Each path is a new rotation, seen through one point. The rows after it are directions, each followed by how far the rotation turns it, in degrees each step (0 if it stays put).
Each turn is a multiple of 5 degrees from 10 to 175, or 0.
Each row of a path follows its step; steps can be skipped.
Rotation 1:
step 0: -1.17	-1.14	+0.87	+0.52	-1.49	+1.87	+0.04	-0.15	+3.98	+0.55	-1.66	+2.39	-0.37	-1.68	+1.65	+0.98	+0.95	+2.26	+1.41	-0.07	+3.15	+0.10	+5.37	+3.59	+1.78	+1.70	+5.13	-1.14	+3.69	+3.70	+0.39	-1.02	-2.16	+2.30	-1.44	-0.49	+0.44	+0.09	+0.71	-1.19	+2.57	-2.92	+1.36	-0.52	+2.21	+1.21	+2.47	+2.52	+0.00	-2.99	-3.73	+4.01	-0.10	+0.76	-1.93	-7.35	-0.85	-1.97	-3.68
step 4: -1.41	+5.16	+2.33	+0.18	-2.82	+3.13	-1.70	-0.46	+1.65	-1.51	+2.59	+1.46	+1.80	-3.41	-0.01	-1.07	-1.09	-3.78	-3.67	-0.74	-4.87	-0.83	+1.40	-0.42	-0.66	-0.38	+0.95	-4.30	-0.59	+3.04	+0.87	-1.44	-1.21	+2.53	-0.05	+1.89	-0.31	-2.22	+2.69	-3.59	+0.00	+1.21	+2.20	-0.30	-3.24	+1.10	-3.89	+4.55	+1.97	-2.12	-3.69	+4.15	+1.36	-1.72	-1.68	-1.89	-1.77	-2.63	-0.81
step 5: +6.67	+0.94	+0.68	+4.28	+1.08	-1.86	+2.27	+0.06	-1.56	+2.05	+0.88	-0.25	-0.48	+1.40	+2.56	+3.92	-4.52	-2.29	-1.89	-2.02	+0.15	-3.83	-1.26	-3.21	+0.11	-2.02	-1.58	-1.80	-3.69	+1.74	+1.89	-3.72	+0.05	+1.44	-0.52	+2.06	-1.59	+1.85	+4.50	-4.30	+2.68	-1.17	+1.04	+0.94	-3.59	+0.63	-0.14	+1.54	-0.38	+0.58	-0.28	+2.35	-1.83	+1.00	-2.98	-4.11	-0.62	-1.19	-0.42
step 6: +3.40	+1.37	-1.43	-2.93	+1.17	-4.41	+2.83	-1.22	-0.71	-5.46	-2.13	+0.44	+1.73	+0.02	+1.04	+0.12	-0.65	-1.21	+1.04	-1.26	-0.24	-1.14	+1.62	-1.33	-2.40	-4.65	-1.66	-1.35	+0.79	+2.16	+0.66	+2.29	+0.18	-3.30	-3.69	-1.01	-1.97	+5.36	-0.01	+0.61	+3.37	-2.15	+0.04	+2.06	-6.38	-1.45	-0.12	+0.68	-3.31	-0.25	+1.63	+2.12	-1.73	-1.68	-1.75	+1.26	-3.24	+0.54	+3.39
step 7: +2.84	+2.68	-0.35	-2.24	-0.03	+2.40	-1.07	+0.26	+0.17	-3.05	-0.36	-1.18	-1.03	+0.49	-3.93	+3.75	+1.91	+2.13	+0.40	-3.45	-3.24	+4.33	-1.46	+2.97	-1.21	-3.73	+1.62	-0.60	+2.81	+2.87	+1.46	+1.28	+1.49	+2.86	-1.24	+4.67	-0.02	+2.19	-3.44	-2.07	+5.63	-4.43	-2.03	+2.07	-1.39	-0.06	+0.27	+3.14	-0.16	+0.68	-0.18	-0.90	+2.99	-3.39	+1.26	+0.07	-0.19	-1.06	+0.89
step 8: -1.16	+3.49	-0.96	-1.94	-3.75	+4.15	+0.61	-1.95	-1.01	+2.84	+2.12	+3.63	+0.71	+2.18	+0.96	-0.03	-0.91	-0.88	-2.44	-3.93	-1.78	-5.33	-2.64	+0.85	+2.21	-0.10	+2.49	-3.21	+1.26	+1.77	-0.70	+2.29	+1.08	+3.34	-0.90	+2.68	-1.64	+1.45	+2.10	+0.93	+3.36	+1.30	+1.90	+3.43	+0.65	+1.44	+5.57	+2.24	-2.07	+1.53	-1.14	-1.86	+4.07	-2.23	+0.91	-2.13	-1.00	-0.71	+1.44
step 11: +0.95	-1.43	-1.61	-2.45	-2.40	+4.49	-2.80	-1.49	-1.64	-1.82	-6.36	+0.62	+1.96	+1.94	+0.07	-4.05	+0.67	+0.62	-3.13	-1.10	-1.38	-0.31	+0.39	+1.66	+0.71	+1.80	+3.99	-1.28	+6.61	+1.51	+2.47	-3.87	+0.47	+1.59	-1.41	+0.56	-0.52	-0.22	-3.94	-2.36	+1.41	-1.56	-2.32	+0.15	-0.55	-1.42	+0.61	+1.50	-3.09	+1.41	-0.71	+0.55	-1.44	+3.52	-0.93	+2.81	+0.05	-4.10	-0.58
step 12: -2.25	+1.02	+0.05	+2.84	-1.41	+3.04	-2.51	-1.61	-1.71	+2.33	+2.36	-0.73	+0.47	+1.88	+1.12	-1.46	-0.28	-3.77	-1.01	+2.18	+2.94	-3.38	-2.30	-3.68	+1.46	+3.06	+1.36	-3.15	+1.83	+4.28	+0.58	-1.03	+4.07	+1.75	-0.14	+1.25	-0.95	+2.48	-4.05	+3.28	+3.95	-1.47	-0.49	+1.71	+2.57	-2.10	-2.42	+2.22	+1.99	+1.28	-4.51	-1.67	-3.46	+1.43	-0.22	-0.63	+1.02	-3.75	+2.40
+0.21	-0.27	-1.33	-0.37	-0.67	+0.40	+0.06	-0.35	+0.07	+0.95	+0.47	-1.46	+0.39	+0.81	-0.73	-0.65	-1.55	+0.40	-0.90	+0.55	+0.65	-0.80	-0.46	-0.63	-0.11	+0.18	+1.35	-0.91	-0.60	-0.69	-0.35	+0.28	-0.52	-0.01	-0.26	+1.13	+0.12	-0.52	+0.46	-0.45	+0.21	-0.05	+0.34	-0.39	+0.77	+0.54	-0.22	-0.02	+0.62	+0.38	+0.11	+0.36	-0.85	-0.91	+0.28	-0.12	-0.79	-0.58	+0.32 => 100
+0.05	+0.76	+0.50	-0.93	+0.84	-0.11	-0.50	+0.11	-0.55	+0.84	-0.76	-0.75	-0.49	+0.57	-0.47	+0.53	-0.82	-0.67	+0.16	-0.45	-0.81	+1.05	+0.70	-0.45	+0.18	-0.73	-0.72	-1.31	+0.05	-0.48	-0.54	-0.48	+0.92	-0.04	-0.12	-0.50	+0.09	-0.65	+1.13	+0.47	+0.40	-0.05	-0.36	+0.33	+0.27	-0.26	+0.98	+1.08	-1.40	+0.67	-0.65	+0.01	+0.16	-0.30	+0.20	+0.38	-0.33	-0.83	+0.93 => 20
+0.41	+0.86	+0.09	+0.60	-0.89	-0.65	-0.63	-1.12	+0.73	+0.79	+0.05	-0.64	+0.61	-0.20	-0.46	-1.12	-0.01	-0.96	-0.42	-0.31	+0.10	-0.18	-0.08	-0.03	+0.39	+0.15	-0.97	+0.50	+0.75	-0.99	+0.40	-0.65	-0.50	+0.46	+0.37	+0.62	+0.30	+0.10	-1.17	+0.06	+0.12	+0.88	-1.18	-0.05	-0.19	-0.23	+1.14	+0.06	-0.19	+0.14	-0.62	+0.73	+0.76	-0.77	-0.44	-1.44	+0.92	+0.36	+0.07 => 100
+0.62	+0.50	-0.06	+0.00	+0.45	+0.37	+0.99	+0.61	-0.30	-0.35	+0.35	-1.03	-0.70	+0.84	+1.28	-0.44	-0.40	-0.88	-0.63	-0.34	+1.50	-0.46	+0.30	-0.27	-1.06	+0.59	+0.33	+0.45	+0.08	+0.81	-0.03	-0.61	-0.60	+0.51	-0.57	+0.00	-0.44	+0.13	-0.01	+0.45	-0.69	+0.58	+0.17	+1.06	+0.27	-0.63	+1.46	-0.71	+0.09	+0.75	-0.35	-0.01	+0.56	+1.40	-0.11	+0.55	-0.03	+0.23	+0.59 => 115
-1.03	+0.38	-0.64	+0.63	+0.48	-0.27	-1.09	-0.89	+0.17	+0.56	-0.22	+0.04	-0.08	+0.23	-0.27	+0.17	-0.07	+1.60	-0.26	+0.96	-0.42	-0.11	-0.67	-0.30	-0.62	+0.21	-0.56	+0.24	+0.48	+1.02	+0.38	+0.01	-0.53	-0.47	+0.38	-0.31	+1.14	+0.19	+0.15	-0.14	-1.39	+0.48	+0.49	+1.18	-0.26	-0.21	+1.05	+0.73	+0.41	+0.28	+0.43	+0.20	+0.09	+0.19	-0.88	+0.72	+0.08	-1.62	-0.58 => 45
+0.30	+0.56	-0.71	-1.24	+0.77	-0.29	+0.55	+0.27	-0.93	-0.10	+0.71	+0.40	+0.41	+1.57	+0.01	+0.19	+1.20	+0.49	-0.07	-0.32	-0.06	+0.21	-0.68	-0.30	-0.63	+0.54	-0.45	+0.12	+0.47	+0.09	+0.37	-0.47	-0.81	+0.03	+0.47	-0.52	+0.41	+0.15	-1.45	+1.60	+1.28	-0.10	-0.12	+0.03	+0.74	-0.28	-0.84	-0.02	+0.12	+0.54	-0.26	-0.63	-0.19	-1.29	-0.11	-0.34	-0.43	-0.64	-0.23 => 70
Rotation 2:
step 0: -1.81	-2.45	+2.54	+2.98	+5.64	+1.25	-3.05	-0.32	+1.04	-3.76	+0.94	+0.68	-0.74	+1.97	-1.87	+4.02	-1.27	+0.67	-1.93	-1.01	+2.12	-2.20	+1.07	-2.27	-2.02	+0.89	-1.15	+2.03	-4.52	+3.17	+3.06	+1.73	+0.55	+1.54	-0.69	+3.90	-0.69	+0.58	+2.25	-1.35	+2.33	-2.18	+1.14	+0.29	+2.06	-3.88	+1.56	+4.74	-1.95	-1.18	+2.67	+1.83	+0.60	-1.77	+0.42	-4.13	+0.54	+1.35	+2.51
step 1: +2.11	+1.81	+0.61	+3.01	+2.63	+0.35	+1.75	-0.24	-0.71	-0.51	+1.52	-2.96	-2.76	-1.03	-1.67	+2.19	+3.80	+5.62	+4.79	-0.68	+1.31	+1.25	-2.79	+2.56	-0.81	-0.06	-1.68	+1.06	+3.03	+2.72	-0.09	-0.93	-0.22	-0.23	+5.36	-0.76	-2.38	-0.60	-2.50	+0.75	+1.63	-1.37	+1.56	-3.74	-1.02	-0.09	-3.42	+2.25	+3.24	-1.38	-1.58	+4.22	-2.21	+0.08	-3.51	-3.14	-0.65	+0.09	-2.58
step 3: -1.49	+5.28	-1.61	+2.01	-4.01	-3.66	-6.69	-0.59	+3.16	-0.02	+3.05	+3.29	-0.94	-0.66	+1.04	-0.02	+3.44	-2.84	+2.59	-1.70	+4.24	+1.03	+2.73	+0.89	+2.65	-0.35	-3.53	-0.97	-1.93	+0.40	-1.38	-1.51	+1.24	-1.93	-0.24	-0.06	+0.80	+3.34	+0.09	+1.38	-3.39	-3.03	+1.73	-1.45	+2.75	+1.56	-1.21	+2.30	+1.38	-0.60	-1.14	-1.66	-0.97	+1.55	-0.85	-2.32	+0.49	-2.32	+2.15
step 4: -0.06	-1.91	-4.91	+1.33	-2.23	+0.89	-4.35	-3.61	+1.63	-4.49	+3.05	-0.79	-0.48	-1.61	-0.13	+3.37	-2.92	+3.90	-3.80	-3.89	-2.02	-5.37	-0.79	-0.33	+2.00	+2.23	+2.59	-0.99	+3.63	-1.78	-1.90	+0.22	-3.64	+0.41	+1.87	-0.41	+0.48	+0.47	+0.81	+0.88	+1.00	-0.03	-0.03	+0.45	-0.44	+1.65	-2.90	+1.06	+1.19	+0.64	+0.00	+0.97	+3.22	+2.91	+1.38	+1.52	-0.98	-2.02	+2.93
step 6: +0.72	-2.75	+1.44	-1.88	-0.78	+2.64	-2.59	+2.90	-0.30	+0.38	+4.73	-1.34	+6.56	-0.93	+4.11	-4.28	+0.81	-1.60	+0.90	+1.53	+0.35	-1.53	-3.21	-2.57	+0.62	-0.44	-0.31	-1.39	+4.12	+1.58	+1.23	-4.85	+1.52	-1.05	-0.32	+1.30	-0.33	-3.61	+2.25	+2.73	+3.36	-1.75	-3.31	+0.26	-0.53	+3.26	-1.35	-0.78	+0.38	-0.40	-0.19	+1.67	+1.40	+0.90	-2.01	-2.19	+2.21	-2.89	-1.35
step 8: -2.72	+4.17	-0.13	+1.85	+1.90	+2.64	-2.07	+0.20	-1.54	-1.64	+1.13	+2.97	-2.32	-0.68	-0.46	-2.53	-2.36	-1.32	+0.06	-2.14	-2.17	-4.60	-6.56	-1.51	+0.05	+1.63	-0.68	-0.61	-1.93	+5.62	+1.93	+0.95	-0.79	-2.28	-2.28	+2.04	-1.50	+2.67	+0.75	+2.02	+1.90	+1.49	+2.77	+4.55	+1.12	+0.44	+0.97	+2.69	-1.22	+3.74	+1.65	+1.56	-2.75	-1.84	-0.55	-0.46	+0.10	+0.57	-2.27
step 10: +0.79	-1.04	+0.06	+1.21	-1.18	+3.04	+3.58	+1.38	-1.37	+0.38	+0.87	+0.67	-0.19	+0.22	-0.89	+2.51	+3.61	+1.14	-0.43	+3.46	+4.75	-0.91	+1.17	-4.59	-0.79	+1.13	-4.50	+3.97	-2.81	+0.98	+4.37	+3.94	-0.65	-0.96	+1.32	+2.96	-3.24	-2.67	-3.05	+0.23	+1.41	-2.13	+0.32	+0.98	+3.89	-0.65	-0.35	+1.11	+3.70	+1.82	+1.19	+3.17	+0.55	-1.45	+0.00	-1.58	+3.22	-1.12	+3.54
step 12: -1.78	+1.22	-2.58	-0.60	-1.95	-1.42	-2.38	-1.72	-1.19	-1.00	+2.47	+3.85	-3.79	-2.79	+0.70	+1.18	-0.29	+2.51	-2.93	+2.34	+1.11	-1.86	+3.43	+0.37	+1.02	-2.69	-0.33	+0.94	+4.03	-1.95	-2.75	-0.53	-3.12	+4.91	-2.19	+6.69	-1.40	+1.36	+0.11	+0.35	-0.18	-1.46	-0.62	+2.95	+1.35	-1.53	+2.84	+2.22	+1.98	+1.14	-1.35	-1.35	-3.06	+0.90	+2.06	+1.94	-3.62	-3.22	+1.13
-0.54	-0.01	-1.19	-0.36	+0.01	+0.52	+0.51	+0.33	-1.17	+0.00	+0.65	-0.04	-1.37	+0.21	+0.36	-0.18	+0.36	-0.27	+0.14	+0.08	-1.09	-1.22	-0.51	-0.33	+0.48	+0.31	+0.40	+0.77	+0.32	-0.10	+0.41	+0.90	+1.44	+0.29	-0.21	-1.22	+0.06	+0.59	+1.10	+0.58	-0.46	-1.22	-1.24	-0.48	+0.02	+0.07	+0.35	-0.60	-0.06	-0.79	+0.34	+0.80	-0.14	+0.49	-0.54	+0.01	+0.65	-0.33	+0.12 => 160
-0.24	+0.27	-0.01	-0.51	+0.67	+0.33	+1.06	+0.73	-0.75	+0.70	+0.38	+0.51	+0.09	-0.64	-1.19	-0.18	-0.68	-0.30	-0.60	-0.10	-1.08	-0.26	-0.36	+0.89	+0.86	-1.39	+0.13	-0.58	+1.45	+0.13	-0.71	-0.13	+0.33	-0.13	+0.42	+0.59	-0.51	+1.37	-0.58	+0.20	-0.73	+0.79	+0.34	+0.55	-0.14	-0.03	+0.62	+0.25	+0.07	+0.17	-0.51	-0.28	+0.02	-1.27	-0.77	+0.49	-0.32	+0.10	-0.99 => 110
-0.50	-1.20	-1.17	-0.36	-0.89	-0.33	+0.72	-0.87	-0.07	+0.05	-0.71	-0.20	-0.79	-0.20	-0.22	+0.45	+0.69	+0.62	-1.33	-0.19	-0.13	+1.29	-0.78	-0.32	-0.59	+0.72	+0.32	-0.54	-0.23	+0.33	+0.21	+0.80	-0.26	-0.93	-0.09	-0.95	-0.82	+0.13	-0.63	+0.30	+0.23	+1.69	+0.00	+0.25	+0.05	+0.57	+0.13	-0.65	+0.89	+0.79	-0.33	+0.72	-0.17	-0.45	-0.54	-0.01	+0.61	+0.24	+0.26 => 125
+1.25	-1.45	-1.42	+0.86	-0.06	-0.14	-0.26	-0.57	+0.47	+0.26	-0.61	+0.24	+1.19	-0.93	+0.94	-0.60	-0.08	+0.39	+0.38	-0.39	-0.70	+0.05	-0.27	-0.23	+1.09	-0.97	+0.25	+0.35	-0.22	-0.06	-1.19	-0.06	-0.01	-0.53	+0.09	-0.79	+0.76	+0.18	+0.14	-0.39	-0.63	-0.45	+0.05	+0.55	-0.04	+0.84	+0.29	+0.60	-1.08	+0.64	-0.26	-0.13	-0.29	-0.02	+0.48	-0.59	+1.01	-0.83	-0.23 => 35
+0.05	-0.33	+0.63	-0.22	-0.09	-0.49	+0.84	+0.12	-0.84	+0.05	+0.99	-0.51	+0.45	-0.14	+0.97	+0.18	-0.31	-0.01	+1.18	+0.17	+0.45	+0.08	+1.03	+0.09	-0.21	-0.13	-0.69	-0.36	-1.06	+0.46	-1.44	-1.04	+1.04	+0.18	+0.47	-0.58	-1.08	+0.02	+0.07	+0.03	+0.64	+0.21	-0.77	+0.02	+0.16	+1.33	+1.03	-0.53	+0.85	+0.97	+0.65	+0.34	-0.68	-0.09	-0.02	+0.91	-0.66	-0.43	+0.08 => 80
-0.45	-0.32	+1.27	+0.59	-0.01	+0.55	+0.25	-1.95	-0.19	-0.25	-0.43	-0.34	+0.16	+1.24	+1.32	+0.76	-0.07	+0.72	-0.98	+1.17	-0.40	-0.41	-0.51	+0.81	+1.21	-0.45	+0.41	-0.12	+0.05	-0.54	-0.90	+0.06	-0.18	+0.19	-0.07	+1.15	+0.33	-0.42	-0.10	+0.00	-1.05	+0.26	-0.95	-0.38	-0.11	+0.17	-0.27	-0.24	+0.48	-0.28	+0.15	-0.03	-0.17	+0.46	-0.36	+0.80	+0.44	+0.58	+0.05 => 145
